In the rows, 128 means zero.
One turn moves each row of this set onto another row. After a few examples, where does it send each row asked below?
J_458: [135 117 133 136 112  81 130 156 146 137 116 108 131]
J_497: [113 140  95 121 143 138 131 114 124 107 120 161 113]
J_167: [126 129 161 128 118 113  88 135 133 114 122 110 129]
J_91: [133 133 148 125 135 119  85 143 127 129 115 113 138]
J_863: [124 132 169 124 106 108  99 117 139 122 124 115 129]
J_994: [137 140 148 118 137 120  95 131 124 148 110 120 148]
J_915: [122 100 137 119 104  83 103 130 128 139 121 134  78]
J_235: [123 143  96 119 139 135 144 107 122 132 116 168 118]
J_555: [118 144 109 120 119 129 153  91 129 131 122 166 111]
J_869: [140 119 127 133 118  83 132 158 141 145 113 110 136]
J_591: [125 108 139 112 100  80 114 115 129 155 120 141  82]
J_110: [131 112 131 108 110  84 116 116 125 174 114 145  95]
J_700: [108 129 113 134 113 127 137 109 133  91 129 156  97]
J_758: [108 138 101 125 135 135 128 116 128  94 126 154 106]
J_46: [115 146  98 118 139 137 139 103 126 120 121 164 116]
J_830: [134 112 122 108 127  90 109 131 118 173 110 144  98]
J_153: [136 121 137 133 104  77 139 143 148 147 117 109 131]
J_550: [125 101 124 120 120  87  95 146 120 139 117 135  83]
J_965: [133 117 136 134 106  79 136 148 148 138 118 108 129]
J_72: [120 138  91 127 146 136 131 125 117 113 118 161 112]
J_870: [135 143 158 113 124 114 106 113 130 157 114 122 147]
J_363: [112 137 117 127 108 124 149  91 134 110 128 160 100]
J_880: [135 106 117 113 132  93  99 146 115 157 111 139  93]
J_630: [104 137 108 125 122 131 135 104 132  92 129 155 102]
J_678: [111 146 105 116 126 133 146  92 131 120 125 163 115]
J_891: [138 123 134 130 112  79 140 145 147 154 113 113 136]
J_774: [106 141 112 122 119 132 143  91 135 106 129 159 106]
J_703: [113 129  99 135 130 134 128 125 125  93 124 156 100]
J_545: [129 139 170 116 108 110 109 106 138 144 121 120 138]
J_5: [140 122 129 130 117  82 136 150 143 152 112 111 138]

J_5 moves to J_891
J_555 moves to J_363
J_863 moves to J_167
Where do these go?
J_550 moves to J_880
J_497 moves to J_46

One turn moves each row of this set onto another row. After a few examples, where does it send each row asked below?
J_97: [150 137 102 102  97 114 136 101 140 133  93 181]
J_127: [158 104  89 105 109 129 145 121 127 156  99 160]
J_228: [135 161 129 116 125 114 133 143 154 115 132 164]
J_332: [169 116  90 121 125 136 137 114 168 143 134 118]
J_285: [110 142 112 133 133 135 141 126 146 122 140 125]
J_415: [143  82 121 127 116 138 144 100 143 151 119 154]
J_439: [173 135  92 123 120 145 150 143 153 142 120 166]
J_789: [115 155 131  77 126 129 156 109 128 146 113 164]
J_289: [105 122 122  97 138 123 158  91 144 134 105 117]
J_403: [145 153 112  95 109 127 155 127 190 114  94 162]
J_315: [160 123 127  79 132 137 163  88 139 156 103 136]
J_837: [126 136 102  79 118 104 139 129 168 119  93 176]
J_897: [128 152  93 121 126 125 144 147 172 112 115 160]
J_781: [128 132 114 140 129 127 145 122 186 104 121 147]
J_487: [147 144 124  68 124 140 158 100 134 161 112 160]
J_756: [126 132 136 102 124 139 158 134 198 117 117 161]
J_671: [123 123 144  99 111 119 129 107 121 141  90 138]
J_841: [141 116 120 140 136 117 139 125 161 117 129 115]
J_30: [119 159 126 109 135 140 142 143 149 128 147 154]
J_327: [150 109  99 131 139 140 153 135 185 124 122 133]
J_609: [126 117 118  60 116 141 126 106 167 157 108 141]
J_371: [126 121  78  76 111 118 147 111 141 118  99 130]
J_322: [174 116 113 142 124 147 151 116 166 134 127 152]
J_369: [139 130  95 132 132 132 145 113 149 123 123 102]
J_478: [133 115 160  86 121 129 133 113 136 146  99 148]
J_560: [112 114 133 100 126 114 139 108 186 114 113 169]
J_565: [188 154 113  90 129 141 148 117 163 134 121 141]
J_288: [137 122 148  84 119 116 131 102 145 132  83 135]
J_979: [136 105 115 141 109 155 161 129 145 150 121 140]
J_612: [153 127  89 133  93 142 155 122 136 144 100 141]
J_649: [145 106 114  53 130 137 154 119 170 128 120 150]
J_26: [113 117 114  74 108 145 124 112 144 166 115 143]
J_623: [136 112 115  86 136 133 162  83 150 147 104 114]
J_24: [ 90 143 120  85 131 125 154 104 139 138 113 142]
J_615: [116 108 104  81 115 145 147 133 121 144 134 155]
J_958: [110 140 103 121 129 124 131 134 174 121 146 138]
J_534: [117 125 100  72 106 130 123 101 153 152  98 133]
J_679: [119  81 119 103 140 130 147 130 170 139 118 148]
J_662: [179 137 100 115 127 135 147 101 159 127 114 113]
J_868: [159 153  94 112  91 128 153 118 158 124  86 153]
J_245: [149 120 129  83 114 115 148  82 158 101 100 145]
J_788: [139 107 154  88 119 142 150 103 140 127 135 168]
J_365: [120 120 119 112 100 123 143  94 111 118 114 150]
J_238: [121 106 132 123 125 156 162 139 177 138 131 149]
J_744: [195 137 118 118 120 126 140 121 148 137 122 146]
J_601: [166 161 100  97 114 132 131 132 162 141 137 168]
J_651: [158 166 130  92 128 142 144 131 159 133 138 165]
J_45: [152 159 104 133 109 133 143 130 154 123 119 180]

J_897 moves to J_45
J_837 moves to J_97
Where do these go?
J_756 moves to J_403
J_30 moves to J_651
J_228 moves to J_601
J_609 moves to J_288
J_245 moves to J_371
J_315 moves to J_623

One turn moves each row of this set onto another row. After a few examples, where does it send each row asked below?
J_358: [135 171 153 104 121 114 144 101 143 140  84 151 140 145 143 137 102 128
 129]
J_39: [121 115 149 108 155 129  94 137 112 167  89 134 103 108 123 136 124 125
 116]
J_580: [115 133 187 134 131 129 103 109 136 169  92 137 116 122 133 149 131  89
 131]
J_361: [170 166 125 116  95 144 144 101 141 133 119 171 124 144 112 136 122 128
 131]
J_524: [140 128 165 143 112 152  98 113 135 166 118 149  97 109 106 149 149  84
 127]
J_540: [152 169 137 120 101 133 150  98 149 137 116 162 136 157 129 131 113 125
 143]
J_426: [116 153 177 110 136 111 118 107 140 154  71 136 130 125 144 144 107 109
 123]
J_331: [149 151 150 144  97 145 134 103 149 153 140 160 120 151 115 135 134 102
 150]
J_179: [115 107 156 119 144 140 107 139 107 149  88 124  93 103 122 131 123 120
 116]
J_761: [132 160 164 138 112 106 148 152 133 123 120 154 115 129 109 117  74 109
 137]
J_71: [126 101 148 140 125 161 108 139 114 151 122 131  84 112 106 129 139 111
 130]
J_202: [119 149 181 145 123 101 134 158 130 134 112 146 110 115 112 123  78 100
 131]
J_659: [121 129 140  99 142 129 125 132 107 131  72 128 106 111 134 124 104 140
 109]
J_217: [153 119 120 130 116 155 117 134 123 160 144 157 102 129  97 127 144 119
 141]
J_928: [131 155 160  99 134 118 112 109 129 146  61 144 123 111 136 148 109 123
 109]
J_302: [164 138 104 111 116 148 137 127 124 143 134 164 112 142 106 121 123 143
 136]
J_293: [129 134 174 149 115 146 109 106 146 168 129 147 111 131 117 144 142  83
 146]
J_155: [127 149 170 153 108 113 134 156 134 134 135 153 107 124 101 120  88  94
 139]
J_249: [145 116 126 138 105 165 130 129 120 138 143 149  90 132  99 119 136 120
 139]
J_948: [163 144 138 139  94 158 123 105 142 150 135 168 107 134 101 139 143 101
 137]
J_664: [131 133 133  88 151 117 118 132 110 151  80 141 118 118 129 129 107 146
 114]
J_430: [131 154 161 149 106 111 145 153 137 127 132 158 113 130 104 117  79 102
 137]
J_757: [119 147 180 153 116 110 129 159 132 138 126 149 105 115 105 124  85  93
 133]
J_902: [154 170 131  94 115 123 140 102 134 129  79 158 131 134 132 136 107 133
 113]
J_485: [152 137 110 115 105 155 151 125 121 120 124 154 107 142 110 114 119 144
 132]
J_531: [140 144 118  98 121 135 150 128 114 118  88 145 114 132 128 115 102 156
 118]
J_190: [154 147 108  90 130 126 140 127 119 139 101 154 123 139 124 121 106 156
 120]
J_962: [132 107 144 126 136 147  94 136 116 173 123 144  94 113 105 135 144 113
 130]
J_18: [123 158 170 137 119 101 140 154 132 127 112 151 113 121 111 119  72 106
 128]
J_883: [126 134 174 124 136 132  96 113 127 161  83 139 107 101 123 153 130  98
 112]

J_948 moves to J_361
J_540 moves to J_358
Where do these go?
J_217 moves to J_302
J_202 moves to J_757
J_249 moves to J_485

